In the rows, zero is written as 128.
Rotation paths and how fast each direction turns (degrees each step)
Each turn is a multiple of 5 degrees from 10 to 175, or 0.
Each row of a path follows its step; steps can be skipped.
Path 1:
step 0: [136 133 129 120 130 129 128 119 133 121 126 125 141 125 126 118 133 129
 125 134 122 140 138 126 116 125 133 142 120 133 131 130 125 140 129 133
 124 126 124 129 129 128 137 124 132 120 132 132 125 128 124 125 138 124
 137 125 136 133 127 137 129 120 124 112 119 128]
step 2: [129 131 121 122 135 123 124 134 133 128 138 134 132 119 125 120 121 128
 138 137 132 137 138 133 125 132 122 134 132 128 132 134 136 136 127 126
 134 125 138 125 141 124 141 124 135 123 129 118 120 128 124 132 137 127
 137 126 134 119 142 128 133 121 125 124 131 127]
step 4: [136 119 126 128 141 129 125 134 126 141 130 138 128 119 133 131 121 130
 131 131 126 122 123 138 129 123 133 123 124 124 133 129 134 130 130 133
 134 125 131 118 129 122 129 118 127 135 128 121 123 128 137 132 142 129
 130 126 120 131 130 119 135 107 133 118 132 127]
step 6: [131 121 135 139 135 139 133 119 123 125 122 132 139 122 117 130 130 133
 126 124 124 124 128 131 122 125 128 129 128 128 131 122 129 132 126 125
 131 122 138 127 122 114 124 126 129 132 134 138 135 131 126 132 137 133
 143 135 128 130 125 119 130 122 143 116 134 131]
step 8: [122 129 118 130 125 141 131 134 121 129 131 126 131 123 120 116 131 125
 118 125 129 129 139 138 127 126 126 128 122 134 123 133 123 135 126 118
 132 117 142 130 132 128 137 134 132 125 121 142 137 122 127 142 130 128
 132 128 139 134 124 121 129 123 132 129 134 129]
step 9: [132 129 138 140 143 133 130 129 127 138 120 127 124 137 122 130 140 132
 129 125 133 135 149 132 126 131 131 130 128 124 125 131 123 132 130 129
 131 139 134 126 119 126 122 129 126 127 129 136 138 120 129 134 136 118
 132 126 139 127 128 120 137 128 131 121 127 130]
step 11: [131 124 128 125 135 132 136 121 121 138 122 122 127 127 122 120 138 127
 124 136 136 135 125 127 125 128 120 131 125 129 118 139 134 140 138 115
 127 129 127 125 132 131 140 125 133 134 120 136 142 121 127 125 131 121
 125 125 136 128 132 121 130 129 122 118 121 119]
step 12: [131 132 136 128 135 125 137 132 127 130 126 128 132 132 117 127 140 134
 135 135 117 134 121 136 132 131 125 122 132 131 128 131 140 131 140 127
 140 140 138 134 119 131 117 130 129 128 125 129 119 117 124 128 136 123
 138 132 128 122 126 121 130 123 123 124 123 121]
step 13: [133 135 124 123 132 123 136 121 127 128 122 139 130 125 119 122 122 128
 125 131 120 124 119 136 136 136 123 125 125 118 121 133 120 124 131 115
 136 124 130 126 132 124 133 121 130 120 119 122 132 120 130 123 131 117
 134 116 125 117 132 132 128 127 123 119 124 117]
step 14: [123 126 129 125 120 127 139 131 118 135 112 118 133 124 123 124 125 135
 129 131 124 123 118 133 126 122 119 139 117 123 128 127 134 142 130 128
 130 132 136 120 127 121 126 133 130 125 120 129 126 131 124 131 129 117
 136 124 128 129 123 121 134 122 121 132 117 118]
step 15: [130 138 132 127 131 122 130 128 124 125 122 132 129 123 119 134 130 129
 129 132 121 124 122 129 128 138 137 120 130 122 127 130 121 146 126 126
 134 133 122 130 124 122 120 125 132 124 133 121 121 124 134 148 143 116
 132 117 124 127 125 123 126 122 131 132 125 121]
Directions:
[129 126 131 129 129 127 131 129 126 125 127 127 129 128 129 130 125 129
 128 130 127 128 130 128 125 130 129 128 127 130 127 128 128 131 129 128
 127 130 131 132 128 127 128 128 129 126 131 128 127 124 127 128 129 130
 127 129 129 130 129 127 127 130 130 129 126 128]	120
[130 128 127 126 129 128 128 128 129 127 130 128 126 130 129 125 130 130
 130 128 129 131 130 125 127 131 127 126 125 130 129 130 128 127 128 129
 128 129 128 126 127 131 128 127 129 129 128 130 129 127 129 125 129 129
 128 129 131 127 133 127 128 125 125 130 129 129]	40
[131 127 129 127 127 126 126 127 127 128 128 126 127 127 129 129 131 128
 128 130 129 127 128 125 129 126 129 126 129 129 126 129 128 130 128 128
 124 127 124 130 125 128 127 128 127 131 130 129 128 130 128 128 130 130
 126 127 128 129 128 128 128 125 129 124 127 125]	65
[128 126 126 127 127 128 127 129 129 125 127 127 131 127 130 126 128 128
 126 128 128 127 130 126 129 125 126 129 130 130 127 131 127 126 126 126
 130 127 129 126 131 127 129 129 131 124 128 129 130 129 128 128 129 129
 124 127 127 126 128 128 127 129 127 128 127 123]	130
[127 129 129 129 132 127 127 128 126 126 126 128 125 131 128 127 130 125
 127 127 129 128 128 129 127 128 125 127 128 130 127 128 128 125 130 128
 127 127 131 129 127 130 128 130 130 130 125 127 130 128 131 129 127 128
 129 129 131 128 125 128 126 130 128 126 125 128]	25
[131 129 128 126 126 128 129 129 130 127 130 125 130 128 125 125 126 127
 128 129 128 131 128 127 129 127 128 128 125 126 124 125 126 128 127 125
 126 124 129 128 128 129 131 128 128 128 128 128 129 128 129 127 125 127
 128 128 129 129 128 128 127 130 129 126 127 130]	135
Path 2:
step 0: [130 118 128 136 132 123 121 135 132 130 121 119 123 125 125 125 128 132
 115 135 122 126 131 125 127 133 132 130 129 121 131 123 126 117 125 131
 116 125 136 124 134 129 126 122 120 128 123 120 130 141 117 137 133 135
 135 124 119 120 131 118 129 141 132 130 116 115]
step 1: [120 128 129 133 143 124 119 126 127 130 132 130 126 137 127 124 117 129
 133 132 136 121 135 133 125 133 130 126 125 135 137 117 126 129 120 116
 127 121 125 124 119 138 114 138 135 128 132 132 124 126 128 114 123 123
 142 133 138 128 120 135 134 127 125 134 134 125]
step 2: [126 132 122 118 127 134 122 123 122 140 135 115 126 140 126 127 129 122
 142 133 120 129 125 125 128 136 129 129 122 124 117 134 136 124 127 123
 120 124 128 133 132 122 137 118 129 140 137 134 130 130 134 130 130 132
 123 134 129 123 134 135 117 131 114 120 120 132]
step 3: [139 120 139 138 123 119 131 124 133 115 134 125 126 136 128 120 126 119
 131 127 125 118 130 137 122 115 128 124 138 133 125 125 135 132 133 129
 125 140 139 134 123 133 120 130 124 129 127 125 113 128 132 130 128 123
 122 124 118 129 135 115 127 128 121 132 126 129]
step 5: [111 122 115 123 126 115 118 129 126 135 132 121 123 126 126 132 140 121
 134 127 145 123 124 139 129 129 127 135 129 121 127 129 125 128 127 123
 129 127 118 110 122 130 121 127 128 119 123 118 122 127 131 126 136 129
 127 133 122 129 122 122 121 127 123 122 124 126]
step 6: [130 125 140 134 137 136 129 139 121 129 133 133 117 135 116 126 132 121
 129 118 124 130 123 118 127 132 124 128 129 128 139 126 130 122 132 122
 122 138 139 126 135 130 129 129 125 132 141 135 128 121 126 140 125 130
 142 129 126 127 117 127 129 135 125 120 115 131]
step 7: [141 121 140 131 143 120 137 120 136 134 132 115 129 124 123 132 130 119
 123 142 135 123 128 134 132 134 134 126 123 135 125 123 138 130 123 127
 132 119 135 132 125 121 130 141 126 131 124 132 120 126 132 118 135 133
 127 127 129 125 132 140 127 120 131 126 134 132]
step 8: [124 137 118 132 131 134 126 130 127 130 124 128 125 145 126 123 123 130
 128 128 121 119 135 130 113 125 122 137 134 117 126 128 136 111 130 141
 123 121 125 134 123 113 127 131 124 121 121 125 131 136 127 129 126 118
 122 135 122 124 125 128 121 128 128 118 127 122]
step 9: [134 122 125 138 134 122 124 126 129 135 128 131 138 123 126 124 126 134
 137 135 122 128 124 128 129 131 135 132 133 130 130 125 135 126 124 125
 130 131 130 121 112 138 127 123 135 123 129 121 116 117 121 134 130 137
 123 123 129 131 122 120 137 146 113 134 122 119]
step 10: [116 130 125 128 128 130 133 133 130 119 131 123 119 134 126 137 117 127
 122 135 132 120 129 128 121 136 125 132 119 124 130 124 122 124 122 120
 123 135 134 120 126 126 126 117 133 122 138 141 126 129 137 128 138 129
 137 124 133 113 137 135 130 129 125 136 128 142]
step 15: [128 138 131 125 141 135 133 120 134 128 140 131 121 124 124 124 134 133
 127 130 131 130 122 127 133 128 132 127 123 126 136 129 131 132 120 128
 119 136 133 127 119 124 130 131 121 129 123 128 114 113 112 130 137 132
 136 119 123 117 132 116 126 126 135 120 121 122]
Directions:
[127 128 127 128 128 128 128 131 126 130 126 128 128 126 128 127 127 129
 126 127 126 128 130 129 126 126 127 129 129 131 129 128 130 129 129 129
 127 127 127 126 125 129 126 128 124 127 126 126 129 128 127 128 128 130
 124 129 124 127 129 131 129 130 127 131 129 131]	80
[131 128 128 127 129 126 128 126 126 127 128 129 127 127 130 128 129 128
 129 130 124 127 128 127 127 127 125 128 127 127 132 126 127 130 126 125
 127 128 130 130 129 127 128 130 125 127 129 125 129 124 129 129 129 127
 129 127 127 128 125 125 131 131 129 131 129 128]	125
[126 129 131 130 124 127 126 128 130 129 129 128 128 129 128 129 128 127
 126 126 126 127 125 126 129 129 129 129 129 129 129 126 127 127 128 131
 129 127 129 129 128 129 123 128 127 129 127 127 128 129 130 130 126 124
 127 130 129 128 127 127 127 129 129 129 125 127]	135
Path 3:
step 1: [132 128 125 122 131 128 120 126 137 123 127 128 124 124 119 128 130 137
 122 138 132 133 129 138 129 122 133 124 129 130 136 124 129 136 128 119
 132 136 129 136 128 125 125 133 128 131 128 125 131 126 133 128 119 122
 125 133 130 127 119 134 128 129 114 135 121 135]
step 2: [132 126 116 125 132 125 123 121 137 123 121 133 132 120 121 130 126 131
 126 130 132 131 136 136 118 121 127 133 125 128 131 131 135 123 133 122
 129 134 135 122 129 126 123 129 131 132 128 137 132 122 121 129 133 121
 122 134 122 127 131 131 124 122 118 135 123 130]
step 3: [124 133 120 123 134 137 123 120 138 132 127 134 124 131 125 130 131 121
 129 125 125 131 129 138 125 115 129 131 130 130 125 129 134 122 134 124
 124 133 128 129 128 123 129 133 121 126 132 139 135 127 117 135 124 122
 127 136 132 127 127 135 130 129 133 129 122 117]
step 5: [116 136 114 126 138 122 135 123 137 129 129 129 128 133 138 126 121 129
 126 132 128 136 131 125 121 125 127 124 135 131 130 123 128 124 129 133
 128 125 126 133 135 125 124 129 133 133 130 134 126 122 120 139 122 130
 134 121 123 124 125 124 131 122 131 123 128 133]
step 7: [130 126 118 121 131 125 126 131 123 131 119 131 134 127 135 128 129 128
 127 136 129 118 124 126 125 137 124 118 123 134 132 129 127 114 120 120
 123 129 125 135 130 116 127 128 137 126 130 132 125 127 129 135 131 135
 132 120 128 130 128 127 132 135 136 136 126 127]
step 9: [133 120 125 123 131 131 114 122 124 130 124 132 119 130 129 126 122 126
 122 134 124 125 130 134 126 141 126 127 127 129 130 121 130 129 123 131
 137 130 132 126 133 131 133 138 143 140 130 125 129 120 135 124 133 127
 129 129 123 124 122 130 124 135 130 129 124 128]
step 10: [130 134 121 119 123 130 123 126 129 124 132 136 118 120 128 124 123 125
 130 128 129 131 127 134 118 137 130 121 126 122 128 127 122 128 125 122
 133 133 127 126 141 122 137 127 131 131 135 135 126 122 139 124 134 122
 120 134 124 121 131 130 125 133 131 125 126 127]
step 11: [124 137 130 116 122 125 121 127 136 133 125 129 123 127 122 118 121 122
 125 128 133 116 121 130 132 138 131 130 136 124 130 129 128 121 139 129
 129 130 128 125 137 126 128 128 128 131 129 132 127 125 128 123 129 121
 124 145 128 128 132 136 123 132 128 128 127 132]
step 12: [117 134 130 122 130 129 130 122 134 126 126 123 128 124 128 125 122 119
 128 146 135 130 129 134 132 138 130 126 143 123 135 127 130 123 129 127
 131 126 133 130 130 130 128 128 126 122 132 131 137 134 126 127 131 126
 124 130 126 119 128 136 122 135 120 129 127 125]
step 13: [118 135 125 125 130 129 126 117 137 124 127 129 133 130 125 121 120 122
 119 135 136 129 128 134 120 132 135 131 128 122 130 131 128 132 133 128
 130 126 135 127 125 127 125 129 126 113 120 133 135 132 131 135 139 133
 132 129 124 121 130 124 123 124 130 119 130 131]
step 14: [116 125 132 124 129 137 123 129 144 133 125 130 128 128 123 124 121 121
 121 132 135 131 115 132 127 122 135 134 120 122 133 127 121 124 132 131
 126 123 127 132 127 120 123 128 130 126 134 125 133 134 128 132 133 130
 134 116 128 126 122 127 127 127 134 129 124 128]
Directions:
[132 127 129 128 129 126 128 132 124 131 128 131 129 127 129 128 127 127
 126 128 128 126 127 129 126 128 127 129 127 127 129 127 125 131 125 128
 130 129 126 129 129 129 130 128 129 125 129 127 126 129 123 129 127 128
 129 129 127 126 127 128 128 128 127 129 127 129]	40
[126 128 127 129 130 126 127 126 127 128 127 128 128 129 128 130 126 132
 130 128 128 129 129 127 129 131 128 127 131 127 128 126 130 130 129 127
 128 127 130 130 127 132 126 131 130 128 129 127 129 128 126 126 127 128
 127 128 125 126 128 125 127 126 123 127 129 129]	100
[128 129 129 129 126 129 130 129 126 129 126 130 125 129 127 128 128 129
 127 128 131 126 128 131 130 130 133 126 128 129 127 127 128 127 130 128
 128 126 129 126 129 129 133 125 131 128 127 129 129 130 128 129 129 128
 126 125 129 127 128 129 127 128 126 125 127 129]	25
[128 128 129 129 128 127 127 128 128 128 125 131 129 130 128 127 126 129
 125 129 128 125 131 124 128 129 128 132 129 129 127 129 129 125 129 131
 128 129 128 126 127 128 129 129 130 130 127 127 127 127 127 129 132 129
 129 129 127 129 129 127 131 129 128 132 128 131]	160
Path 4:
step 0: [123 117 129 117 122 126 126 131 130 127 125 128 137 137 128 123 142 125
 114 129 128 133 130 119 126 131 125 123 136 123 125 134 129 139 142 129
 121 126 141 134 127 128 136 120 123 136 133 127 134 134 116 119 124 138
 148 131 136 121 130 133 127 127 128 115 127 125]
step 2: [131 131 124 134 131 132 125 120 129 137 142 131 124 117 131 116 123 136
 133 125 126 133 123 120 136 125 141 133 129 128 129 136 132 142 126 130
 118 127 133 124 116 126 140 124 120 121 123 130 120 120 129 120 122 116
 131 136 135 123 138 130 134 140 129 118 130 137]
step 4: [139 134 123 133 123 129 137 127 131 130 129 137 132 133 135 134 143 137
 113 142 118 130 120 142 128 134 138 124 127 128 124 123 132 142 128 131
 134 130 125 128 132 117 126 119 120 131 132 129 139 120 134 128 134 137
 130 135 125 129 128 123 118 132 128 118 125 137]
step 5: [114 132 111 116 128 137 132 123 136 129 132 126 123 136 140 123 133 142
 124 134 133 122 131 117 133 129 143 119 132 130 124 138 121 137 129 128
 127 128 138 121 129 126 116 120 132 124 132 131 124 129 134 120 133 127
 137 133 130 122 133 131 130 129 135 121 124 133]
step 7: [140 124 122 132 133 129 126 131 132 123 126 128 144 132 122 133 132 135
 132 129 128 138 119 122 129 119 139 125 128 121 122 128 141 144 136 123
 130 130 124 133 122 131 150 129 132 123 133 132 135 125 128 121 132 138
 132 138 125 131 135 135 122 136 133 122 118 129]
step 8: [134 125 126 132 131 129 126 133 130 125 136 127 125 119 135 113 134 136
 123 129 137 120 126 118 121 128 127 124 123 128 127 127 128 147 128 134
 123 134 130 118 124 130 131 127 134 130 122 121 139 117 131 115 126 117
 135 133 127 120 138 122 129 146 135 120 136 137]
step 9: [122 130 134 132 122 137 131 122 125 131 129 135 138 124 140 127 140 139
 125 128 133 136 125 132 133 134 131 125 128 128 136 136 124 137 138 136
 124 126 137 138 120 123 127 126 121 135 125 142 134 133 116 126 123 129
 121 123 135 114 139 126 123 132 118 115 138 134]
step 10: [130 130 121 121 128 131 124 135 139 131 134 128 129 133 135 130 144 135
 124 149 126 141 127 128 138 133 136 136 125 125 116 131 133 146 132 125
 123 122 123 129 136 127 131 119 116 132 126 135 127 131 132 131 134 122
 121 137 120 134 128 128 118 121 125 118 126 129]
step 11: [117 127 120 130 134 123 120 115 125 136 137 129 131 129 138 125 130 133
 114 136 122 113 120 128 131 122 139 125 136 125 122 127 129 143 126 137
 124 131 135 117 128 127 130 129 129 127 137 128 118 126 148 125 132 131
 131 130 125 127 143 126 129 132 132 120 122 127]
step 13: [133 130 125 122 132 136 139 139 133 125 127 134 132 126 132 125 137 136
 128 127 123 134 124 129 134 132 140 128 124 125 124 123 134 149 137 132
 123 123 135 137 138 132 144 124 140 133 136 126 138 125 121 128 135 133
 142 125 130 134 124 128 122 140 135 130 130 126]
step 14: [128 132 123 126 131 144 122 122 129 125 135 127 136 135 133 121 134 141
 127 126 138 127 125 123 126 134 131 128 134 143 129 125 131 142 126 128
 119 140 126 127 129 135 129 136 121 121 116 128 128 122 131 121 130 137
 133 139 132 119 136 122 122 146 134 117 129 125]
Directions:
[128 128 127 129 125 125 129 128 130 126 128 129 125 128 128 129 128 131
 130 128 128 129 127 133 129 130 127 127 128 127 127 128 130 128 130 126
 129 127 124 128 125 125 130 129 129 129 129 130 130 131 127 129 129 128
 127 128 132 127 128 127 126 127 130 130 126 127]	125
[129 131 128 130 128 128 128 129 130 127 127 131 126 127 132 128 127 130
 125 127 129 129 129 128 127 127 127 127 130 125 127 127 127 127 129 129
 127 129 129 128 125 131 129 128 126 128 126 126 127 131 126 127 124 131
 128 126 126 128 128 129 128 125 128 129 128 126]	120
[126 128 130 127 129 129 127 123 130 128 127 128 131 126 129 128 127 128
 131 130 127 129 130 128 128 128 129 129 129 125 127 129 129 127 129 127
 125 127 128 126 128 127 128 128 125 127 123 129 125 129 131 128 132 127
 130 128 129 128 128 130 127 128 128 129 127 126]	80
